Each path below is one point turned by a fixed rotation once a step. After each direction that follows a path, write how fast that rotation turns it, in degrees each step (0 if it stays still).
Each turn is a multiple of 5 degrees from 10 to 175, or 0.

-8,8,29,29,-33,-9,-27,-6,0,-3,34,-1,29,-22,-14,-14,-48,15,-16,-23,10,-29,-1,-15,49,-18,-13,-24
-27,8,18,45,-8,-6,-20,-20,-19,7,31,-23,8,-38,-1,-2,-50,-22,11,-2,19,-30,-11,-17,34,18,-37,-2
-19,-13,3,16,-28,-28,-9,-25,-25,9,28,-39,-9,-27,-20,15,-52,1,-6,-42,17,2,13,-13,37,9,-19,-27
-17,1,28,32,-36,-17,-10,-15,-43,-3,30,1,28,-2,4,12,-64,8,16,-10,2,-6,29,-5,32,-16,-29,-20
-25,21,10,23,-26,-13,-44,-35,-35,-15,37,-7,-12,1,7,5,-45,-22,17,-7,-4,-7,12,-21,44,25,-22,-12
-10,-10,-1,13,-49,-11,-45,-27,-10,-13,35,-18,13,-4,-9,-8,-57,8,-7,-30,2,-8,-11,-12,57,1,2,-10
-6,22,31,34,-17,-12,-33,-12,-24,-16,43,-7,36,-21,-3,-7,-46,-2,-8,1,12,-30,-20,-16,42,-12,-18,-7
-31,5,21,32,-16,-11,-27,-22,-4,7,31,-19,-15,-35,-16,-4,-45,-19,-2,-28,19,-22,-3,-22,35,26,-32,-24
-13,-30,5,28,-38,-18,-2,-19,-27,7,23,-29,15,-29,-5,14,-65,7,7,-21,17,-7,9,-5,41,3,-22,-14
-23,28,28,27,-16,-23,-9,-20,-55,-7,37,-14,8,2,-4,24,-44,-6,10,-19,1,-4,21,-15,29,-6,-33,-29
8,-14,-15,-13,-3,-6,4,-2,-6,-4,3,-14,5,-5,-4,8,-4,5,-7,-5,4,12,-9,5,4,-5,10,0	120
0,-3,4,8,8,-2,8,7,11,8,-1,-6,3,-22,-10,-5,2,-1,-8,-2,12,-10,-10,-1,-3,1,-3,-3	60

8,35,-27,8,22,-3,2,42,-11,5,-57,-10,-26,40,-1,-21,17,-21,31,-18,15,-21,-6,19,12,7,4,-5
3,41,-18,-7,-6,-9,-14,21,-11,7,-52,-15,-16,54,-11,0,46,-20,20,15,20,-31,11,28,7,-5,-2,-2
2,30,-9,3,10,-17,20,23,-3,35,-41,4,-6,49,-30,-22,14,-28,24,12,29,-22,22,8,18,4,20,16
5,26,-23,7,16,-6,-14,37,-16,15,-77,5,-7,43,-17,-8,9,-14,22,-8,9,-25,9,13,-6,11,-8,11
-2,42,-20,-5,20,-9,-25,22,-15,3,-55,7,-10,47,-17,12,37,-9,17,2,14,-25,2,21,7,-15,27,-11
-14,36,-7,16,0,-14,6,10,-11,15,-54,1,-2,46,-32,-22,8,-39,25,-2,39,-27,12,19,10,-15,15,-14
1,24,-17,4,1,-6,-16,11,-6,24,-77,13,5,39,-13,-7,-1,-15,8,10,22,-26,14,21,-12,2,-1,17
-3,34,-18,-18,27,-13,-19,17,-14,23,-68,18,0,22,-14,0,12,-21,21,0,11,-24,11,30,7,-11,37,0
-6,23,-15,27,0,5,-5,9,2,13,-65,11,-15,25,-28,-5,8,-30,35,-10,23,-24,-5,38,0,-32,14,-16
3,37,-7,15,-11,2,-13,4,7,20,-70,12,6,31,0,-1,-4,-14,4,20,34,-26,-5,43,6,-5,19,9
-6,-6,-4,6,0,3,6,0,-5,-3,-5,-10,2,-6,-2,-11,-3,-12,7,-16,-4,-6,-1,0,-9,-6,-21,-4	140
4,-9,-5,-10,7,-3,1,3,-1,16,-7,8,4,-7,-1,-3,-9,-2,1,1,-7,4,17,-4,-8,9,-1,17	95

-2,7,4,20,-16,-30,-46,-18,5,56,-11,-37,19,-12,8,2,38,37,-6,-10,34,15,-5,3,-9,-15,2,-22
16,9,11,32,-29,-44,-30,-28,-16,50,-14,-26,11,-1,16,-18,15,16,-17,-17,35,-19,-12,4,-9,-28,-5,-9
24,6,19,16,-12,-29,-17,-10,-7,50,-52,-18,-8,12,27,-7,7,23,-25,-5,14,-28,-22,17,-17,-30,16,-10
29,16,-1,14,-8,-25,-27,16,15,44,-45,-23,1,19,20,10,18,42,-25,-23,17,-3,-17,-7,-15,-3,33,-15
16,31,-7,35,-24,-6,-34,1,17,36,-12,-40,37,23,28,13,15,23,-6,-18,13,-18,-17,-13,-31,-7,26,-25
2,9,20,31,-18,0,-38,-19,9,45,-10,-25,24,-10,15,0,22,23,0,-10,3,-31,-15,13,-32,-26,17,-45
14,6,1,25,-6,-34,-39,-16,9,63,-18,-1,16,-28,4,5,24,33,-23,-13,0,-10,-31,23,-25,-14,7,-22
3,2,-22,18,-24,-34,-38,-18,1,68,-27,-23,11,-2,27,3,-1,11,-17,-20,7,9,-38,0,-21,-16,-4,-3
-3,-13,9,5,-17,-14,-34,-17,4,56,-43,-52,-3,14,14,1,9,25,-4,-22,25,3,-13,6,-12,-20,8,-20
23,3,22,30,-18,-43,-33,-5,2,36,-23,-31,12,13,5,-2,30,42,-5,-22,37,-11,3,4,1,-14,13,-21
-4,-1,-4,5,-10,6,3,-8,-8,-1,2,-9,3,10,11,-8,-13,-19,3,0,-3,-11,-6,-5,-7,-6,-5,1	120

7,-18,41,-7,-6,-16,3,-11,-3,-13,-28,2,0,29,46,0,-20,26,-2,-29,-3,-7,27,13,15,44,-12,42
7,-20,16,-28,10,-22,29,0,4,-32,-37,-9,8,35,60,-1,-12,14,9,-18,-20,-13,14,1,12,20,-16,17
6,-28,5,-39,23,-42,23,-19,23,-28,-28,-16,-3,17,37,3,-8,4,0,-36,0,-25,2,0,6,3,-2,29
-3,-41,26,-23,5,-43,8,-31,19,-6,-37,-3,-15,11,14,-1,-14,13,-11,-42,19,-7,3,-3,13,12,-6,41
-19,-24,31,-12,-10,-39,33,-25,11,-3,-49,-3,-9,23,35,-19,-7,21,2,-12,20,13,13,-5,20,22,-27,24
18,-9,20,-20,5,-43,38,-27,8,-11,-35,-16,5,25,47,-29,0,-2,31,1,26,-3,11,9,21,7,-6,19
40,-27,29,-32,16,-34,14,-30,9,-7,-32,-4,-12,25,33,-15,9,-5,19,-9,25,-18,3,13,19,20,10,35
22,-33,40,-24,16,-13,4,-23,9,3,-44,19,-16,25,32,-21,13,3,-8,-28,4,-6,-2,-6,26,32,2,28
5,-3,34,-13,23,-23,21,-25,-2,1,-46,-1,-17,20,47,-40,9,16,-2,-45,-12,5,2,-7,30,15,-7,3
16,10,35,-5,28,-49,16,-28,-8,-12,-29,-25,-17,7,42,-22,-10,15,16,-40,12,-13,4,9,19,9,8,18
-11,-1,6,6,-7,11,6,5,-2,3,-6,9,3,9,8,-8,2,7,-5,6,-11,14,1,-9,4,8,-13,-8	100
10,6,7,4,5,9,-5,-10,-1,14,3,9,-5,2,3,-14,14,-9,6,2,7,1,-3,10,11,1,4,-4	35
-5,-8,-9,-6,14,2,-2,-6,8,5,-3,5,-6,-1,-4,-2,7,-2,-14,-17,-11,0,-11,-9,1,-8,0,-6	70
